Here is a table of points, one per row:
[ 0.0  0.1 -0.3 -2.1 -0.2 -0.2 -0.7 -0.6 -0.5 -0.1  0.0 -0.6 -0.9 -2.2 -0.5  0.5  0.9  0.4 -0.5  0.4  0.5  0.6  1.1 -0.3]
[-0.7  2.0  2.3  0.5 -1.2 -1.0  0.0 -0.5  0.7 -0.3 -0.7  0.1  0.1  0.3 -1.6  0.9  0.1  0.1 -0.7  0.3  1.0  1.6 -0.9  2.5]
[-1.1 -1.4  0.5 -1.0  1.5  0.0  0.4  0.7  1.0  0.4  1.5 -0.8  0.5  0.2  0.1  1.5 -0.1  0.2 -1.3  1.5  1.1 -0.8  0.8 -0.4]
[-0.6 -0.7  0.4 -0.6 -0.2  0.3  0.5  1.4  0.0  0.4  1.5 -0.4  1.2  0.2 -0.5 -1.0  1.0  1.4  1.2  1.6 -0.3  1.2 -1.3  1.1]
[-0.4 -0.1 -0.8  1.0  1.2  0.7 -0.2  0.0 -1.7  1.9 -1.4  0.6  1.5  1.6  1.7 -0.2  0.4 -1.6  0.4 -0.2  0.5  0.7  1.8 -0.2]
[ 1.0 -0.8  1.1 -1.3 -1.0  1.3  2.4  1.0  0.4  0.1 -0.7  1.2 -0.4 -1.0  1.0  0.1  2.2  0.0 -1.1 -0.2  0.3 -0.2  1.5 -1.4]
[ 0.5  1.2  0.0  1.6  0.0  0.5 -0.8 -0.4 -0.3 -0.4  0.5 -1.8 -0.1  0.4  1.5  1.1  0.3 -0.1  1.1 -2.2  1.2  1.8  0.2 -0.4]
[ 0.2 -1.3 -1.3 -0.4  1.0 -1.4  0.7 -0.9 -0.1 -2.0  0.8 -0.7  0.5 -0.6  0.9 -0.1  0.8  0.7 -1.6  0.4 -0.3  1.0  0.3  0.0]
[ 1.5 -0.9  0.0  0.1  1.7  0.4  0.5 -0.6 -0.3 -1.4  0.8 -0.6  0.3 -1.7  0.8 -0.8 -0.3  1.0 -0.6  1.2 -0.7  1.3  0.4  1.7]
[-0.5  0.1 -0.7 -1.0  0.1 -2.0  0.3  0.7 -1.3  0.3  2.4  0.5  0.9 -1.3  1.6  0.6 -1.1  0.1 -1.6 -1.5 -0.6 -0.1 -0.6 -0.3]
[-1.1  0.9 -0.6 -0.1  1.9  1.9  0.3  1.4 -0.2 -0.9  0.3  0.1 -0.6 -0.1 -0.3  0.0 -2.3  0.6 -1.2 -0.6 -0.6  0.1 -1.0 -0.7]
[-0.2 -1.5  1.7  1.5 -0.1  0.8 -2.4  0.3 -1.5  0.4  0.7  0.4  0.8  1.6 -0.4  1.2  0.8 -0.5  0.9 -1.3  1.2 -0.5  0.0 -0.7]
[-0.9  1.5  0.0  0.2 -1.9 -1.6  0.1  0.5  1.1  0.8 -0.9 -0.1  1.3  1.6 -1.2  1.8 -1.0 -0.2 -1.1  1.1 -0.7  0.5  1.3  2.0]
[-2.2 -0.3  0.2  0.3 -0.6  1.7 -0.2 -0.9 -0.8 -1.0 -0.3 -0.2  0.7  0.3 -0.6  1.2  0.9 -0.2  2.1 -1.6  0.0  1.4  0.9 -1.4]
[-0.6  1.2  0.4 -2.0  1.4 -0.2  0.3 -0.3  0.6  1.3  1.4  0.8  0.0  1.9 -1.4 -1.4  1.5 -0.1 -0.8  0.1  0.2  0.0  0.0 -0.2]
[-0.7  0.8  0.0  0.7 -0.3  1.0 -0.7  1.4  1.7 -1.0 -0.2  1.2  0.9 -0.3  0.2 -1.8 -0.3 -0.5  0.3  1.4  0.1 -1.0 -0.5 -1.2]
[-0.2  0.2 -1.3  0.8  1.0 -0.7  1.3 -0.4  0.3  1.2  0.4  1.2 -1.2  0.8 -1.1  0.5 -0.6  0.3  1.6  0.7 -0.7 -1.3  0.2  0.5]
[ 1.3  0.9 -0.1  0.9 -1.7 -0.7  1.1 -0.4  2.7 -0.8  0.1 -0.2 -1.3  1.1  1.5  0.0 -0.8 -1.3 -0.9  0.2  1.7  0.1 -1.2  0.4]
[ 0.0  0.4 -0.7 -1.8 -0.5  0.3 -1.8  1.4 -1.0 -0.4  0.0 -0.1 -1.9 -1.0 -1.4 -1.9 -0.4  0.8  0.2  0.9  0.3  0.5  1.4 -0.1]
[ 0.8  0.5 -0.2  1.8  2.1  1.5 -0.6 -1.1  0.3  0.2  0.6  0.7 -0.3  0.7  0.5  1.7  0.8 -1.5  0.7 -0.4 -0.2  1.1  1.9 -0.1]
[-1.3 -0.2 -1.1  0.0 -0.8 -0.2 -0.4 -1.7  0.6 -0.2 -0.3  0.5  0.2 -2.1 -0.3 -0.1  0.7 -2.6  1.6 -0.4  0.2 -0.9 -0.1 -0.2]
[ 0.6  1.0  2.5 -0.3  0.4 -0.9 -1.2 -0.3 -1.9  0.7 -2.0 -0.5 -0.8  0.7  1.4  1.4 -0.3 -0.1  2.1 -0.1 -0.6  1.0 -0.1 -1.3]
[ 0.2 -1.2 -0.2 -0.8  0.4 -0.3  1.1  0.9 -1.0 -1.1 -0.7 -0.7  0.3 -0.1 -0.5 -0.8 -2.2  0.7 -1.0  0.3  1.3  1.1  0.4 -1.9]
[ 1.4 -0.7 -2.2 -0.2 -1.9 -0.8 -0.4 -0.6 -1.3  1.0  0.6 -0.5  1.1 -2.2  0.0 -0.5  0.3  0.6  0.7  1.0  0.0  0.8 -1.4 -0.4]
[ 1.3 -0.3 -0.4  0.0  0.3 -1.1  0.4  0.5 -0.6 -0.5 -0.9  0.1 -1.5  0.3 -1.1  0.0 -0.2 -2.5  0.1  0.1  0.9 -0.7  0.1  1.3]
[ 0.2  0.7  0.4 -0.2  0.7 -1.1  1.4  0.6  0.0  0.0 -0.6 -0.7  1.3 -0.6 -1.3 -1.7 -0.5 -0.1 -0.2 -0.6 -1.9  1.2  0.5  0.4]
[ 0.2 -1.6  0.1  1.6 -0.2 -0.6 -2.2  0.1  1.1  0.7  0.0 -0.4 -0.6  0.8  1.5 -1.6  0.3  1.8  1.3 -1.4 -0.3  1.5  1.9 -1.0]
[ 1.1  1.0 -1.5  1.8 -0.3  0.7 -1.2  0.8 -0.5  2.0 -1.2  0.2  0.2  0.5 -0.5  1.2  1.0 -0.4 -0.8 -0.9 -0.7  2.3 -0.4 -2.1]
[-0.7  0.1  1.1  0.0  0.5  0.6  1.2 -1.0 -0.7  1.3 -0.5 -0.4  0.7 -0.6  0.2 -1.3 -0.2  1.5  0.0 -0.6  2.4 -1.5 -1.9  0.3]
[-1.5 -0.1 -0.9 -0.7  1.1 -0.3 -0.3  0.8  0.0 -0.8 -0.2 -0.6  0.8  0.4  1.7 -0.4  0.6 -1.0 -0.4  2.2 -0.8  0.1 -1.9 -1.0]
[ 1.2 -0.1  0.1  1.5 -1.2  0.4  0.2 -0.6 -1.4 -1.5  0.6 -0.9  1.3  0.8 -2.2  0.0  1.1  0.1 -1.4  1.5  0.6 -2.7  1.4 -0.6]
[ 0.8 -2.3 -0.1 -0.2 -0.7  0.0 -0.6 -1.2  0.4  1.2 -1.2  0.2 -1.9  1.6 -1.2 -1.2 -0.9 -1.7 -1.6 -1.0 -0.7 -0.6 -1.5  0.3]
[-0.8  0.7  1.1 -1.9  0.0 -0.5  0.0 -0.6  1.7 -0.4  0.0  0.4  2.1 -1.2 -0.7 -1.1 -0.7  0.1 -0.8 -2.1  0.2 -0.4  0.3 -1.3]
[-0.4 -0.9  1.4 -0.2 -2.2  1.2 -0.6 -1.7  1.1  1.1  1.2  1.0 -0.8  0.4  0.5  0.5 -2.5 -0.2 -0.2  0.6 -1.2  0.9 -0.2  2.0]
[-1.8 -1.2 -1.1  0.8 -1.0 -0.9  0.8  1.7  0.8 -0.1 -0.3 -1.3 -1.5  0.4  0.0  0.4  0.6 -0.1  0.4 -1.8  0.3 -1.1  0.4  1.1]
Along one direction, these points spread out more than along any other. Take the direction at right angles to it along which they spread out most. Go by this last direction. How far along it is each point below, from 0 to 99? 50 is the average, and the first point above lies past it. One standard deviation of the points above along it is 16.
[ 0.8 -0.5 -0.2  1.6  1.0  0.8 -2.1  1.4 -0.2 -0.8 -2.1  1.6  1.5  0.4  0.6  0.9 -0.1 -0.3  0.5 -1.7  0.0 -0.3  0.6  1.9] 47
[ 1.1 -0.5  1.7  0.0  1.9 -0.3 -0.3  0.4  1.4  2.2  1.3 -1.7  0.1 -2.5 -0.1 -1.0  0.5  0.4  0.6  0.2 -0.3 -1.2 -0.9 -0.2] 60
[ 0.7  0.4 -0.2 -0.8 -2.0  1.8  0.1  0.4  0.2 -0.7  0.2 -3.1 -0.4  0.7  0.3  0.9  0.1 -0.7  0.2 -0.6 -2.1 -2.0 -0.1  0.5] 40
[-0.8  0.3 -0.3  0.3  0.7  0.0  0.2  0.1 -0.4  0.3 -1.2  0.0 -0.3 -2.7 -0.2  0.8  0.9  1.0 -1.4  1.0  1.0 -0.4 -1.3 -0.1] 58
[ 1.6 -0.5 -0.8 -2.2 -0.1 -0.8  0.4 -1.1  1.7 -0.6 -1.4  0.0  0.1  1.3 -0.3  2.3 -1.5  1.1  1.8  0.5  0.8 -1.5  0.2  0.3] 34
[ 0.0  0.3 -1.2 -1.5  0.9  1.3 -0.4 -0.9 -0.5  0.0  0.2  0.8 -0.3 -0.1  0.7 -1.2  1.0  1.0  0.1  0.3  0.7 -0.7 -0.4  1.1] 59
[-0.3  2.0  0.1  0.6 -1.2  0.1  1.5 -1.2  0.8 -0.5 -1.0  0.3  0.3  1.3  1.2 -1.4  0.2  0.7  0.9  0.7 -1.6 -1.2  0.1  0.3] 36
[-0.3 -0.5  0.5  1.4 -0.6 -1.1  1.0 -0.6  0.1 -0.5 -0.4  1.4 -1.7 -0.4 -0.4  1.1  0.5  1.1 -0.3  0.1 -2.6 -1.0 -0.4 -0.6] 40
[ 1.3  0.2  0.3 -1.2  0.2  0.2  0.9  1.8 -1.1 -1.6  1.4  1.7 -1.2  0.6  0.2 -0.6  0.2  0.8  0.7 -0.4  0.3  0.7 -1.9 -0.3] 59
[-0.7  1.2  0.6  1.3  0.0 -0.6 -0.1 -1.1 -1.3  0.0  1.5  1.0 -1.0 -0.1 -0.1 -0.3 -1.9 -0.7  0.2  0.9  0.1 -1.3  0.5  0.4] 36
